Each named turn below is shown by a few rows before and after it. Which turns, in which order, take the first row of each later pair to the second? The first pair is answered.
zum (before |-> after):
[ 2  5 -5  1 -5  8 10  2 -3  3  2  2 -3 -6 -7 -8 -1  6  4 -5  9 -2  7  9
  0  6 -5 -6 -2  2] |-> [  2   1  -2   3  -6   5   7   0  -3   5   0   0  -4  -6  -7 -12  -3   5
   1  -9   4  -2   6  10  -4   8  -7  -4  -4  -1]
[-10   0 -13  -1  -5   1  -1  -4  -5 -11  12  -8  -6   3   5  -5   3   7
   1   5  10   3  -4   7   6  -2   1  -8   1   1] |-> [-12  -7  -7   1  -5  -5  -8  -7  -6  -5   7 -10  -7   2   4 -12  -1   9
  -6  -4   0   0  -6   6  -6   2  -1  -4  -2  -3]
[  1   9  -5  -1  -3   7   6   6   6   4   4  -8  -5   6 -12   7  -1  -4
   0   4  14   6  11  10  13  10  -8  -3  -5   1] |-> [ -6   8  -3  -5  -2  -1   5   1   3   4   2 -10  -9   6 -14  -4  -5   5
  -3   0  13   3  10  15   6  11  -9  -4 -11   1]
[ -8   5  -4  -5  -3   9   4  -4  -3 -17   0   9  10   8   7  11  -2  -2
  -7  14  17  20   2 -26  11  -1   1  -8  -7   6] |-> [-21   4   0 -14  -1  -7   4 -12  -8 -18  -5   4   2   7   4  -6  -5  11
 -12   9  14  14   1 -18   0   3   1  -8 -12   7]
Dizu (before |-> after):
[ -4  -1  -3   1   1   3   2  10   1  -2   6   2   1  -4   4  12  -3 -24
   1   7  -1   2   0 -10   8 -11   1   4  -2 -16] |-> [  0  -1  -4   4  -1  10   3  11   4   3   4   4   2  -4   1  14  -4 -24
   0   4   3   3   4  -4  11  -8  -3   5  -2 -14]
[-11  -4   8 -13   7 -18  -5   2  -5  -4  -2  -5  -6   1   9  -6   4  -3
 -15 -15  -6   1  -3  -2  -3   4  -7  10  -6  -6] |-> [-11  -3   8 -13   7 -10  -3   6  -4  -3  -1  -5  -4   1   7  -3   5  -4
 -16 -18  -4   4   1   5   3   4 -11  10  -7  -4]
[  8   1 -10  20 -15   6  28 -12  18  18  -9  12  -1   1 -15  -4  -4   8
   7   5   6  -6  24  16 -13  18  11 -15   3  18] |-> [  2  -1  -7  17 -15 -11  23 -24  10  10 -10   8  -1   3 -12  -6  -5  11
   8  12  -4 -12  15  -2 -24  13  24 -16   4  17]
ribu (before |-> after):
[ -6  -1   7  -4   6 -13   5  -9 -10   2   0 -13   0   6   0   0   4  13
 -12  -1   8  -6  -3   6 -12 -12   7  -8  -5  -4] |-> [ 10  -2   4   7   2   3   4  -5  -4   1   4  -8   8   8   4  19   6  -3
  -1   9  12   0  -4 -10  -2 -17  11  -7   3  -4]
[  9   5   7   1   1  12  -2   8  13  -2   2   2   9   2  -2  15   7 -13
   3   9   7   5  -2  -1  12   1  -9   1   5   0] |-> [ -4  -2  15  -6   3  -3  -8   4  11   5  -8  -4   1  -2  -5  -2   1  -3
 -12  -9  -5  -3  -3  12  -5   9 -16   5  -5  -2]
[-10  -9   4  -6   1 -14   3   9  -5  -6   4   4  -8   5   8 -11 -10  -7
 -24 -21 -27 -11  -5 -15   3  -4   3   8  20 -18] |-> [-18  10  -5 -16   1 -18  24   5 -11 -23  10   7  -9   5   4  -9   0   7
 -12   2  -2  -5   0  -9  22 -10  12  -5  21  -9]
[ 10   9 -10   7  -2  10  10  14   8  -8  -3  15  -2   1  -1  16  11  -6
  22   9  16   5   5  -6  11  -2   5   2   4   7] |-> [  1 -11   6   6   1  -1 -10  13   9  11 -16   7  -9  -2  -2  -5   0  -8
  -2 -24 -12  -7   0   5 -18  11  -7  16  -5  -4]
rir (before |-> after):
[ -6  -2   2  -9   4  -5 -12 -15  -3  -1  -7   0   1   1   2 -25 -11   9
 -12   1   6  -9   0   8 -11   7   0  -9  -4   3] |-> [ 20  -5  -4  12  -5  19 -13  -8   8   7  -3   6   9   2   3  -5 -12  -7
   2   4   5  -5   2  -8  -2   3   3  -5   7   5]
[ 13  -3   1  11 -11  11  -6   0  -1   0   3   9   3   1   1  17  -8 -10
   2   9  -5   4   1 -15   3  -6  -1  -5   6   6] |-> [-14   4   5 -17   3  -1   2   7  -9 -12   7   2  -4   2   4   6  -1  -1
 -11   6  10   8   0   9  13  -4 -11  -7  -4   0]
[  6  -5  -4 -11   8   6  -4  11   2  10  -3   5   1  -3   9  11   8 -15
   9  -6  -3  -6  -6  -8   7   3   2   7   6 -14] |-> [-10  -3   1 -22  13  -7  -5   6  -2   5  -4   0  -7  -3   9   0   7  -7
   0  -9  -2  -9  -8  -2   1   4   1   5   0 -15]
[  0 -17   9   4   5  11  -1   5  13  14  -6  -3   2 -13   7  -5  -4   2
   1 -24 -14   4   0  27   0   8   8   4  -3   5] |-> [  1 -17  10   4   4  14  -1   6  14  15  -5  -2   2 -14   6  -2  -5   0
   3 -24 -13   5   1  27   2   7   7   5  -2   5]
Then:
(two turns a pair)
[-10  -6  -3   5   4  -7  -7  -1   3   2   6  -3 -10  -2  11   1  -9 -10
  -2  -3  12  -3   4   0 -13  -2  10   8 -13   3] |-> [ -7  -2  -7   8   2  -7  -5  -3   2   1   8  -1  -8  -1   9   4  -7  -6
   4   6  17  -2   5  -5 -11  -3  14   5 -12   7] | ribu rir
[ -2  12  -7   1  -9   0  15   0   2 -12   7  -5   5  15  14   6   0   3
  16  10   5  11  -3   2   6 -12  12  -5   1  -3] |-> [ -2  -1   3   1  -2   7   0  14   7   0   4  -8   4  15  19   7  -5 -12
   1 -12  -7  10  -4   9   3  -9  -3   8  -1 -14] | ribu rir
[ 10   3 -11   7  -9  18   3   9   5  11  -1   2  -1  -6  -8   3  -1  -2
   3  -9   4   3   9  17  10   1  -6  -2   1   4] |-> [  3   1  -6   3  -8   7  -1   2   1  14  -7  -2  -6  -7 -10 -12  -5   9
  -3 -15  -3  -4   5  23  -3   4  -6  -1  -4   4] | ribu rir
[ 0 -5  0 -2  3  6 -2 10  1  5  4  3  1  0  6  8  2 -5 -2 -3  1 -4 -6 -1
  5 -1 -5  9 -4 -3] |-> [-3 -5  2 -1  2  3 -5  8  1  5  3  1  0  1  7  7 -1 -5 -3 -4 -3 -4 -7 -4
  1  0 -5 10 -3 -4] | rir zum
[ 10  -3   1 -19   4  -3  22  -3   1   2  -6 -18 -17 -21  -4 -19  -4   6
 -14 -21  11  -2   0  26  -2   6  11   7   1 -15] |-> [ 26 -14   6  -6   2   8   9   3   7  11  -7 -18 -11 -20   0  -9  -9 -10
 -14 -29  -1  -1  -3  12  -5   4   8  16   6 -21] | ribu ribu
[ 13   6  -4  -7  -5  -3   0  18  14  -5 -14 -15   1  -2   8  -8  -4 -12
  -8 -14  -1   7   2  19   8   3 -22   7  -8  -8] |-> [ 13  22 -16  -5 -11 -10  15   2   5 -20 -11 -10   1  -2   3  -6   2   5
  10  16  13   7   3   8  13  -3  -4  -6  -6   5] | rir ribu
[  0  11  -8   6   4   5  12  22   6 -17  -4   2  -4  -2   0  10   7   5
   2   1  22   5   2  17  34   3 -12   4  19  10] |-> [ 23   1  -8  37 -13   5  -3   1   8  -5 -13   7  -2  -2  -6  10  -4   5
  15   3  -3  -4  -3 -10   9   6   2   7  26  16] | rir rir
[  7  -9  -7  14 -15  -5   1 -15   2   7  -4  12   5   2 -10 -11 -12  10
  -9 -19 -16  -5   1 -13 -23   9   3   3   0   0] |-> [ -6  -1 -10   1 -12 -10  13 -16  -1   1  -5   9  -1   1 -13 -20  -9  20
 -12 -17  -5  -4   4   4 -18  11  -2  -2  -5   3] | zum ribu
[  3   1  -5  11 -10   2  12   1  -2   3   3   5  15   5   1  15  -7  -1
   5  18   9  -8   4  -5  -3   9   1 -14  13   3] |-> [ -1  -5   1   8  -5   9   7  14   4  10   1   2  13   3   4  17  -8 -11
  -7   0   5  -6   5   9   0  13 -14  -8  12  -5] | ribu rir
[-15  14  -6  10  -3 -27   1   4  20 -10  -5  -5  -6  -9   6  16  -3   4
   0  -1  -6  -9 -11 -16  -8 -15  -3   6   1  -7] |-> [ -8  14  -7  12  -3 -11   4  14  25  -8  -2  -2  -2  -9   7  25   1  -4
   3  -1   1  -2  -7 -13   5 -17 -10   8   4  -8] | rir Dizu
[-3 -1  4 -5  4 -1  6 -3  1 -1 -3  2 -4 -8 -3 -9  3 10 -3 -7 13  6 10 23
  1  4 -9  5 -6  0] |-> [ 11  -8   6   6   1  12  -3   3   7   7  -3   4   1  -8   0   1   0  -5
  -2 -13   4   6  10  13   0   4 -12  11   0  -3] | zum zum
[10  0 -6  6 -6  3  1 -7  4 13 -2  4 -8 -2 -4 -1 -2  5  0 -1 -8 -6 -1  3
 -4  7  0 -1 -6 10] |-> [ 12   3 -10   5  -5   6   6  -5   4   9   2   6  -6  -2  -4   5   4   4
   4   9   0  -2   1   1   5   3   2  -3  -3  10] | zum zum
[ 15  11 -10  21 -17   0 -10  -8  -4 -10   5  -4   6   8   1   3  -4  -2
  24   6  -6  -8   0  -8 -11   1  17   0  12   7] |-> [ 17  13  -9  15 -11  18  -6  14   6  -7  12  -3  11   7   4  12   1 -15
  19  -4   8   1   6   9   8   1  -1   4  12   2] | ribu rir
[ -1  13  20 -11   4 -14   0   7  10  13  -4  -1  -1  10  10   6  12 -12
   0 -13   4  -4  -9  -5   6  -7 -14  -1  -7  -4] |-> [ -2  21  14 -10   1 -22   8  -4   5   6  -4   1  -1   8   6   2  13   1
  10   2  10  -4  -8 -10   5  -8  -4 -10  -8   5] | rir ribu
[ -7  13  -8  -2   8  14  17   8   9 -14   4  -7   0  12   4  15  20  -4
  -2  -2   1   0   3  -4   9 -13   6   3  -6   3] |-> [ -8  -1   2   2   8   8   1   7  10  -2  -4 -11  -2  11   4   6  10  -7
 -15 -23 -20  -7   0  -5 -11  -7   0  13 -10  -2] | ribu rir
[ -6   5   6 -19   4 -14   1  -7  -3 -11   1  -6   7  -5  11  12  -1  -6
  -4   4   3   4   5 -22  12 -16   1   1   5   0] |-> [-12   5   9 -24   9 -12   3  -1  -2  -8   0  -8   4  -7  10   9   1  -6
 -10  -3   7   6   7  -6  17 -13  -9   3   0  -1] | zum Dizu
[ 18  -7   5   4   1  11 -10  -1   6   3   4   5   4   0   1  11  -4  -6
   7   3  -9   4  -2 -13  -7  -1   6  -1   7  -5] |-> [  0  -3   9 -15  13   8  -5  12   4  -2   8  -1   1   0   4   9   1  -8
  -5  -5   2   9  -3   4   5  -3  -7   0   1 -11] | rir ribu
[ -6  -4   1   2   2 -14  -7 -14  -5  -8   3  -3   0   4   3  -4  -2  11
  -2  10  -2  -9   0  -9 -12  -4   8  -2   3   2] |-> [ -2  -8   3   5   2 -11 -12 -13  -4  -3   2  -3   0   4   4  -1  -4   4
  -2   6  -8 -11   0 -12 -14  -4   7   1   4   0] | ribu ribu
[ -5  -1   1  -2  -6  -3   2  11   6  16   7  -6 -13   0   3 -15  -8  -6
 -20  -1   1  -9  -9  11   0  11   0   3  -6  -9] |-> [ -5   6  -6   1  -9 -13   9  -4  -1   8   6  -4 -13   0  -1 -18  -6   6
  -8  14   3 -12 -11   1  -3   7  13  -5  -4   1] | ribu rir
[ -1  -4  12  -1   6   5  -2   3  -2   2   2  -4 -15  11   9   8  -7 -12
  -4 -18 -15   7  -7 -13   6   2   2  -6  -4   2] |-> [ -4  -2  13  -4   7   1  -2   0  -4   1   1  -8 -16   9  10   5  -6 -10
  -7 -18 -16   5  -9 -11   4   2   3  -6  -7   1] | rir rir
[  7   0   0  14 -10  -4  -2  -8  -4  -1   2   0   5   3  -1   3  -5   0
   6   1  -9  -3  -3 -16  -9  -2   6   6   0   0] |-> [-13   4   2  -4   0 -17   2  -6  -9  -7   3  -6   0   4   0  -7  -2   7
  -4  -2  -3  -3  -4   2  -7  -1   1   4  -6  -5] | rir rir
[-10   4  -4   0   8  -3   0 -12  -3  -9   1   6  -1   2   0 -11   2  12
  -9   5   2  -7  -9   2  -4   5   0  -5  -3   7] |-> [ -1  -3  -1  11   3   2  -7 -12   1   0  -4   8   1   1  -1 -10  -2   7
  -8  -2  -7  -8  -7  -1 -12   9  -3  -2  -2   7] | rir ribu
[-12   7   4 -12   2  -7  -5  11  -8   7   8 -12  -8   3  14  17  -3  -6
  -5  -8 -12  -1 -10  -2   5  -5   4   8  -6 -15] |-> [ -5   8   0   0  -5 -12  -5  -5 -11   8   4 -10  -8   2   9  13  -7   4
   5   1 -18  -6 -11 -15  -6  -4  17   4  -4  -7] | ribu rir
[-23   7   2 -12   0 -12  15  -5  -2 -13  -6   6  -9   4  -9 -19   0  24
  -1  -3   5   0  15  23   0  15  -5  -5 -10   5] |-> [-12 -13  15   1  -2  -5  -7   1   7   5 -10   4  -6   4  -4 -13 -10   4
 -10 -27 -21  -5  12  11 -16  19 -11  12  -7  -6] | ribu ribu
